Here are some points:
[1.59 1.89 1.49 0.53 1.53 0.12 0.08 0.09 0.52 0.68 1.11 1.44 1.33 1.54
 0.55 0.22]
[1.06 1.31 1.26 0.84 0.88 1.11 0.8  0.73 0.78 0.77 0.66 0.87 1.06 1.08
 0.59 0.9 ]
[1.22 1.37 1.18 0.7  0.82 0.74 0.4  0.4  0.64 0.92 0.59 1.35 1.97 1.3
 0.65 0.46]
[0.72 0.55 0.84 0.5  0.83 2.14 1.18 1.29 0.48 0.73 0.5  0.82 0.32 0.76
 0.4  2.65]
[1.41 1.09 1.12 0.61 1.08 0.87 0.51 0.5  0.8  0.67 0.78 1.43 1.03 1.27
 0.67 0.88]
[0.71 0.7  0.54 1.53 0.53 0.06 0.2  0.23 1.83 1.53 2.31 0.47 1.49 0.7
 1.81 0.07]
[0.61 0.83 0.55 1.61 0.69 0.23 0.61 0.65 1.41 1.57 1.25 0.71 1.29 0.68
 1.78 0.24]
[1.54 1.29 1.41 0.52 1.63 0.38 0.19 0.18 0.57 0.65 0.75 1.74 0.98 1.58
 0.59 0.7 ]
[1.47 1.07 1.63 0.45 1.3  1.22 0.51 0.58 0.4  0.42 0.52 1.19 0.77 1.5
 0.46 1.23]
[1.32 1.55 1.6  0.51 1.38 0.99 0.43 0.36 0.49 0.48 0.59 1.31 0.92 1.48
 0.52 0.77]
[0.36 0.18 0.33 0.13 0.34 4.48 1.35 1.76 0.12 0.13 0.1  0.45 0.1  0.26
 0.14 4.47]
[0.49 0.54 0.44 1.44 0.54 0.47 1.4  1.35 1.47 1.58 1.51 0.39 0.72 0.39
 1.3  0.68]
[0.53 0.62 0.56 1.5  0.5  0.51 1.28 1.39 1.48 1.38 1.01 0.53 1.09 0.55
 1.38 0.39]
[1.54 1.83 1.76 0.48 1.43 0.24 0.08 0.09 0.37 0.48 0.73 2.02 1.13 1.74
 0.57 0.21]
[0.63 1.02 0.79 1.01 0.51 0.97 1.33 1.09 1.01 0.88 0.73 0.65 1.49 0.85
 1.07 0.68]
[0.65 0.7  0.66 1.54 0.47 0.48 1.11 1.12 1.32 1.34 1.35 0.59 1.08 0.47
 1.62 0.22]
[0.81 1.11 0.88 0.84 0.67 1.06 1.3  0.91 0.95 1.05 0.79 0.94 0.86 0.81
 0.99 0.72]
[0.62 0.65 0.7  0.45 0.76 2.35 1.69 1.88 0.41 0.43 0.27 0.5  0.72 0.68
 0.4  2.2 ]
[1.14 1.85 1.03 1.   1.06 0.05 0.07 0.06 0.97 1.01 1.04 0.94 2.67 0.89
 0.89 0.05]
[1.2  0.99 1.38 0.47 1.25 1.03 0.45 0.55 0.66 0.65 0.97 1.4  0.52 1.15
 0.53 1.51]
[0.41 0.71 0.41 1.41 0.4  0.65 1.29 1.4  1.38 1.15 1.3  0.49 1.34 0.47
 1.57 0.34]
[1.63 1.34 1.34 0.44 1.44 1.05 0.65 0.57 0.4  0.41 0.52 1.15 0.61 1.22
 0.44 1.5 ]
[0.85 1.18 1.15 0.77 0.85 1.14 1.25 0.9  0.79 0.65 0.47 0.62 1.71 0.94
 0.66 0.76]
[0.29 0.19 0.32 0.56 0.27 2.01 3.12 2.93 0.49 0.72 0.47 0.3  0.22 0.21
 0.45 2.14]
[0.43 0.36 0.42 1.69 0.57 0.44 1.16 0.94 1.64 1.78 2.03 0.57 0.62 0.5
 1.15 0.42]
[1.03 1.08 1.06 0.85 1.02 0.93 0.88 1.06 0.75 0.93 0.77 0.96 0.74 0.95
 0.63 1.07]
[1.17 0.99 1.24 0.48 1.33 1.42 0.72 0.66 0.43 0.35 0.38 1.4  0.8  1.26
 0.49 1.61]
[0.8  1.08 0.91 0.5  0.82 1.95 1.1  1.15 0.55 0.48 0.63 1.17 0.73 1.02
 0.5  1.32]
[1.72 1.32 1.85 0.49 1.32 0.88 0.29 0.34 0.41 0.41 0.59 1.62 0.91 1.5
 0.39 0.66]
[1.42 1.58 1.47 0.64 1.07 0.79 0.41 0.36 0.68 0.57 0.36 1.44 1.31 1.13
 0.82 0.66]
16 more points follow, each with its number after it:
[1.23 1.36 0.88 1.05 1.32 0.05 0.07 0.06 1.23 1.04 1.26 1.14 1.77 1.04
 1.12 0.08] 0
[0.88 1.29 1.14 0.66 0.74 1.76 1.08 0.9  0.64 0.58 0.45 0.91 1.27 0.89
 0.6  0.89] 1
[0.93 1.36 1.05 0.8  0.84 1.29 0.62 0.71 0.75 0.52 0.56 1.1  1.46 1.08
 0.82 0.82] 2
[0.33 0.49 0.38 0.33 0.42 4.24 2.   2.26 0.36 0.3  0.17 0.33 0.46 0.43
 0.32 1.9 ] 3
[0.76 0.87 0.98 0.89 1.07 1.01 0.91 0.85 0.77 0.8  0.78 1.02 1.03 0.98
 0.77 1.19] 4
[0.25 0.29 0.24 0.82 0.37 1.03 2.81 2.87 0.94 0.97 0.96 0.25 0.27 0.28
 1.09 1.28] 5
[0.71 0.76 0.69 1.83 0.53 0.15 0.35 0.39 1.33 2.03 1.31 0.66 1.4  0.66
 1.75 0.14] 6
[0.52 0.44 0.52 1.27 0.48 1.14 1.95 1.73 1.12 1.28 0.82 0.48 0.88 0.48
 1.1  0.5 ] 7
[0.41 0.75 0.33 1.36 0.49 0.71 1.31 1.66 1.4  1.25 1.05 0.53 0.92 0.56
 1.44 0.52] 8
[1.29 1.11 1.18 0.54 0.99 1.4  0.82 0.9  0.54 0.56 0.49 0.98 1.03 0.99
 0.68 1.22] 9
[0.52 0.57 0.48 1.28 0.5  0.81 1.63 1.89 1.22 1.12 1.   0.37 0.8  0.44
 1.52 0.56] 10
[0.92 0.59 0.76 0.24 1.18 2.26 0.94 1.11 0.27 0.28 0.37 0.78 0.31 0.93
 0.25 3.51] 11
[1.83 1.   1.26 0.61 1.35 0.9  0.57 0.38 0.41 0.47 0.59 1.34 0.93 1.36
 0.55 1.14] 12
[0.64 0.68 0.7  1.19 0.52 0.91 1.75 1.5  0.98 1.05 1.04 0.55 0.74 0.47
 1.04 0.98] 13
[0.52 0.44 0.76 0.29 0.71 2.71 1.35 1.26 0.38 0.27 0.36 0.67 0.35 0.79
 0.29 3.55] 14
[0.5  0.54 0.5  1.18 0.5  1.21 2.22 1.58 1.14 0.84 0.63 0.58 0.8  0.5
 0.99 0.98] 15
Which of these numbered points is nearest to each point below, ignoring the 2 directions in which the first points spread most? Its number follows each.
[0.36 0.42 0.32 1.52 0.35 0.86 2.04 1.66 1.27 1.38 0.99 0.42 0.75 0.46
 1.4  0.5 ] > 7
[0.61 0.56 0.59 0.35 0.87 3.24 1.19 1.25 0.33 0.26 0.3  0.73 0.28 0.85
 0.33 2.96] > 0
[0.13 0.13 0.14 0.51 0.12 1.58 4.02 4.26 0.61 0.55 0.42 0.12 0.28 0.13
 0.52 1.2 ] > 5
[0.33 0.43 0.35 1.15 0.37 1.16 2.06 1.93 1.26 1.06 0.81 0.26 0.76 0.3
 1.53 0.95] > 10
[1.85 1.48 1.91 0.47 1.12 0.56 0.28 0.33 0.42 0.49 0.55 1.71 0.76 1.52
 0.43 0.83] > 13
[1.16 1.37 0.75 0.84 0.88 1.25 0.72 0.83 0.67 0.65 0.5  1.12 1.48 0.92
 0.75 0.83] > 2
[0.59 0.86 0.49 1.29 0.67 0.67 1.04 1.34 1.31 1.37 0.98 0.6  0.9  0.71
 1.3  0.6 ] > 8
[0.39 0.69 0.4  1.3  0.34 0.81 2.13 2.08 1.18 1.11 0.73 0.41 0.74 0.34
 1.53 0.52] > 10
[0.65 0.75 0.84 0.85 0.67 1.48 1.33 1.29 0.79 0.81 0.55 0.82 1.41 0.69
 0.87 0.9 ] > 1
[0.94 1.03 1.12 0.5  1.52 1.23 0.59 0.72 0.57 0.56 0.73 1.08 0.5  1.09
 0.49 2.03] > 11
[0.23 0.17 0.19 0.12 0.24 4.84 2.53 2.2  0.1  0.11 0.05 0.16 0.11 0.16
 0.13 3.38] > 1
[0.21 0.28 0.25 1.09 0.36 0.85 2.79 2.72 1.04 0.76 1.02 0.34 0.38 0.24
 1.11 1.28] > 5
[0.18 0.27 0.15 0.65 0.17 1.65 4.06 3.46 0.68 0.62 0.5  0.22 0.25 0.19
 0.7  0.96] > 5
[1.03 1.   1.09 0.48 1.43 1.23 0.46 0.59 0.54 0.6  0.84 1.09 0.48 1.38
 0.44 2.01] > 11
[1.25 0.92 1.52 0.52 1.5  0.67 0.39 0.54 0.56 0.6  0.9  1.35 0.52 1.33
 0.45 1.7 ] > 11
[1.12 1.21 0.76 1.23 0.87 0.24 0.39 0.31 1.45 1.06 1.14 1.25 1.57 0.98
 0.87 0.26] > 0
[1.11 0.89 0.88 0.55 0.86 1.69 1.29 1.13 0.75 0.6  0.59 0.67 0.58 0.7
 0.76 1.62] > 9
[0.91 0.87 1.06 0.46 0.89 2.26 0.88 0.85 0.45 0.42 0.47 1.05 0.6  0.79
 0.47 2.26] > 0
[0.78 0.83 1.27 0.31 0.85 2.22 0.68 0.73 0.32 0.41 0.41 1.24 0.39 0.9
 0.37 3.  ] > 14
[1.76 1.3  1.34 0.44 1.52 1.06 0.33 0.3  0.31 0.43 0.46 1.57 0.75 1.6
 0.43 1.08] > 12
[0.38 0.43 0.32 0.74 0.4  1.18 3.15 2.83 0.82 0.85 0.68 0.38 0.66 0.33
 0.71 0.84] > 5
[0.76 0.78 0.75 0.43 0.75 3.31 0.94 1.29 0.46 0.55 0.36 0.73 0.99 1.05
 0.5  1.07] > 3
[0.53 0.64 0.47 1.97 0.29 0.43 0.98 1.33 1.62 1.4  1.4  0.4  0.68 0.55
 1.73 0.31] > 8
[0.36 0.25 0.46 0.14 0.48 5.01 1.64 1.69 0.13 0.17 0.09 0.38 0.25 0.44
 0.14 3.06] > 3
[0.64 0.67 0.45 1.27 0.47 0.76 1.73 1.22 1.18 1.23 1.07 0.63 1.11 0.68
 1.1  0.48] > 15
[0.48 0.81 0.51 1.9  0.58 0.27 0.66 0.83 1.42 2.19 1.45 0.4  0.77 0.54
 1.69 0.21] > 6
[0.97 0.85 1.15 0.45 1.09 1.22 0.8  0.79 0.62 0.65 0.55 1.07 0.53 0.89
 0.48 2.59] > 11
[0.42 0.63 0.36 1.26 0.37 0.68 1.98 1.78 1.5  1.29 1.06 0.25 0.95 0.35
 1.31 0.52] > 15
[1.79 1.93 2.16 0.47 1.55 0.06 0.03 0.02 0.42 0.42 0.76 1.59 1.41 1.51
 0.52 0.06] > 13
[1.76 1.14 1.32 0.43 1.58 0.74 0.32 0.32 0.56 0.47 0.61 1.47 0.56 1.6
 0.39 1.45] > 12
[1.1  1.1  0.88 0.37 1.49 1.88 0.73 0.55 0.37 0.38 0.41 1.21 0.55 1.24
 0.32 2.15] > 0
[0.34 0.31 0.42 0.91 0.31 0.78 2.53 2.63 1.3  0.94 1.13 0.35 0.41 0.31
 1.33 0.69] > 5
[0.44 0.54 0.55 1.58 0.36 0.59 1.65 1.89 1.57 1.22 0.76 0.34 0.92 0.36
 1.59 0.34] > 10
[1.64 1.07 1.37 0.45 1.65 0.94 0.32 0.4  0.47 0.4  0.65 1.67 0.72 1.36
 0.45 1.14] > 12
[1.28 1.28 1.35 0.53 1.5  0.48 0.28 0.32 0.48 0.46 0.76 1.65 1.06 1.71
 0.52 1.05] > 4
[0.3  0.2  0.23 0.37 0.28 2.38 2.81 2.65 0.35 0.4  0.33 0.39 0.2  0.38
 0.49 2.96] > 13
[0.68 0.51 0.65 0.21 0.71 2.97 1.15 1.17 0.23 0.21 0.25 0.69 0.27 0.8
 0.28 3.92] > 14
[0.7  0.67 0.53 1.01 0.68 0.76 1.21 1.37 1.41 1.68 1.03 0.6  0.67 0.61
 1.23 0.55] > 8
[1.2  1.13 1.46 0.44 1.34 1.44 0.51 0.59 0.37 0.36 0.47 1.55 0.6  1.2
 0.36 1.68] > 4
[0.79 1.07 1.25 0.62 1.63 1.24 0.59 0.52 0.61 0.46 0.76 1.35 0.69 1.2
 0.58 1.35] > 4
[1.64 1.07 1.37 0.49 1.65 0.66 0.31 0.3  0.55 0.63 0.78 1.4  0.58 1.43
 0.5  1.35] > 12
[0.45 0.46 0.48 0.22 0.72 3.57 1.22 1.41 0.24 0.27 0.25 0.68 0.2  0.59
 0.21 3.75] > 14
[1.43 1.09 1.45 0.51 1.62 0.81 0.23 0.28 0.48 0.41 0.74 1.54 1.07 1.54
 0.54 0.96] > 4
[0.74 0.77 0.68 1.57 0.86 0.18 0.44 0.36 1.46 1.8  1.56 0.91 0.74 0.89
 1.37 0.36] > 6
[0.51 0.61 0.47 1.6  0.36 0.48 1.43 1.58 1.37 1.46 1.01 0.44 0.67 0.38
 1.97 0.38] > 10
